Each row has a name. Each question is about the rows just above it. Places in a row count from 1.

[111 119 112 126  51 175 123 156 124 167  62 120 115 126 131 136  98 165
 129 135] : Pemut
[166  88 139 126 202 132 138 145 134 120  64 160 128 180 193 122  84 141
 133 146] : tison
[163 123 147 112 204  64 139 148 138 141  91 159 140 188 141 120 124 108
 119 118] : kufem
[154 143 119 147 127 147 178 110 133 136 102 117 161 135 131 134 127 123
 109 118] : suz
[154 153 121 149 126  85 165 172 133 119  75 113 153 145 129 147  81  61
 164 147] : Lus
[111 119 112 126  51 175 123 156 124 167  62 120 117 106 125 166  96 130
 156 149] : ziv
Changed ziv: [111 119 112 126  51 175 123 156 124 167  62 120 117 106 125 166  96 131
 156 149]. Place and old value:
18, [130]
Changed Pemut: [111 119 113 126  51 175 123 156 124 167  62 120 115 126 131 136  98 165
 129 135]. Place and old value:
3, [112]
Where does [154 143 119 147 127 147 178 110 133 136 102 117 161 135 131 135 127 123
 109 118] differ from suz, and what was there?
16, [134]
Changed suz: [154 143 119 147 127 147 178 110 133 136 102 117 161 135 132 134 127 123
 109 118]. Place and old value:
15, [131]
Where does [154 153 121 149 126  85 165 172 133 119  75 113 154 145 129 147  81  61
 164 147] differ from Lus, and what was there?
13, [153]

[132 115 132 118] -> bivo
[141  90 141  99] -> pazef
[139  97 146  88] -> Diduv
[145  81 145  91] -> lof
[139  97 139 104] -> Toso
[139  97 153  72] -> Kav
[127 132 127 131] -> fenog
One entry of bivo was changed: [131 115 132 118]. Where, and from what?
1, [132]
One entry of lof was changed: [146  81 145  91]. Where, and from what?
1, [145]
One entry of bivo was changed: [132 115 131 118]. Where, and from what?
3, [132]
Changed Toso: [139  97 138 104]. Place and old value:
3, [139]
Where does [127 131 127 131] differ from fenog, and what was there?
2, [132]
One entry of Toso was changed: [139  97 139 105]. Where, and from what?
4, [104]
Where does [140  97 153  72] differ from Kav, and what was there?
1, [139]

[157  84 135  59  86  98  87 142 113 126 169 169 142 120 106 170 176 128
 142 133 147  96 121 136 128  83 143 106 112 127 138 145 120  99  56 137
 132 168 138 102  76 166 142 111  80 102 122 136 130  82 152 152 116 172
 153  85 107 105 128 126 148 126 138 140]  Posod
[146 117 121 179 117 102 119 167 134 142 139 112 168  88 121 162 158 132
 100 159 126 130 117 121 170 137 165 120 139 155 116  90 139 128  93 150
 119 144 107 162 121 126 105 115 160  97 135 122 174 143 130 156  85 172
 121 133 144 130 122 121 155 131 106 129]  noko
[157 152 124 150 152 132 149 109 145  98 124 142 114  90 164 136 144  97
 159 100 124 150 106  80 137 111 173 131 117 122 149 108 156 120 172 115
 146 127 126 117 133 107 112 109 162 109  76 122  95 149  87 109 187 146
 123 100 108 155  62 150 131 137 141 180]  Bepa
[197 129 215  46 133 132 160  42 188 170  88 143 115 115 131 132 113  88
 156 115 132  93 161 121 144 152 156  42 101 117 104 156 177 188 126  89
 138 112 180 105  83 134  78 122  91 119 145 117 108  85 114 121 152  88
 161 187 104 167 118 114 163 141 136 125]  Delib
[109 199 151 161 167 114 183 104 172 126 110 156 153 127 116 165 150 116
 125 136  88 163 172 125 147 172 162 167 163 153 175  69 118 133 178  98
  94  76 114 121 127 134 116 125 117 117 141 157 134  57  97 200  96  96
  84 138 113  91 149 124 156 169 120 182]  dani
[125 177 120 145 146 129 146 139 156 160 148 171 122 133  90 151 119 135
 159 150 117 159 113 105 135 140 121 144 153 110 187 138 137 109 128 118
 122 134 105  96 130 148 146 155 119 145 107 141 117  73 128 137 164 111
  88 126 114 118 140 121 161 110  85 110]  mize
[104 138 108 149 121 166 151 171 145 118 119 143  80  97  98 133 140 121
 130 126 115 116 149 170 119 128  80 187  91  70 119  87 164 179 175 126
 154 120 125 129  93  98  97 158 203 101 125 134 108 143 146 130 124 112
 147 145 130 112  73 150 149  82 114 140]  Bekup
[101 180  97 207 156 134 145 122 115 137  71 169 122 134 146 155 137 144
 147  90 198 126 101  65 113  76  66  89 110 102 139 139  74 118 146 139
 139 156 142  67 151 178 160 153  80 123 124 121 132  95 198 114 146  75
 106 111 157 156  89 131 119 115 123 133]  femip
[125 102 126 126 115 115  67 130  88 119 166 147 115 143 106 121 153 132
 187  98 113 134 124 101 102  99 105 145 173 126 148 134  92 126 100 144
 118  96 124 121 153 171 205 119  97 134 116 152  89 108 136 119 164 130
 133  73 118 108  99  72 105 119 123 102]  dudot
Where does [157  84 135  59  86  98  87 142 113 126 169 169 142 120 106 170 176 128
 142 133 147  96 121 136 128  83 143 106 112 127 138 145 120  99  56 137
 132 168 138 102  76 166 142 111  80 102 122 136 130  82 152 152 116 172
 153  85 107 105 128 126 148 126 137 140] differ from Posod, and what was there?
63, [138]
Changed Bekup: [104 138 108 149 121 166 151 171 145 118 119 143  80  97  98 133 140 121
 129 126 115 116 149 170 119 128  80 187  91  70 119  87 164 179 175 126
 154 120 125 129  93  98  97 158 203 101 125 134 108 143 146 130 124 112
 147 145 130 112  73 150 149  82 114 140]. Place and old value:
19, [130]
Changed mize: [125 177 120 145 146 129 146 139 156 160 148 171 122 133  90 151 119 135
 159 150 117 159 113 105 135 140 121 144 153 110 187 138 137 109 128 118
 122 134 105  96 130 148 146 155 119 144 107 141 117  73 128 137 164 111
  88 126 114 118 140 121 161 110  85 110]. Place and old value:
46, [145]
Where does [125 177 120 145 146 129 146 139 156 160 148 171 122 133  90 151 119 135
 159 150 117 159 113 105 135 140 121 144 153 110 187 138 137 109 128 118
 122 134 105  96 130 148 146 155 119 145 107 141 117  73 128 137 164 111
  88 126 114 118 139 121 161 110  85 110] differ from mize, and what was there?
59, [140]
Where does [109 199 151 161 167 114 183 104 172 126 110 156 153 127 116 165 150 116
 125 136  88 163 172 125 147 172 162 167 163 153 175  69 118 133 178  98
  94  76 114 121 127 134 116 125 117 117 141 157 134  57  97 200  96  95
  84 138 113  91 149 124 156 169 120 182] differ from dani, and what was there?
54, [96]

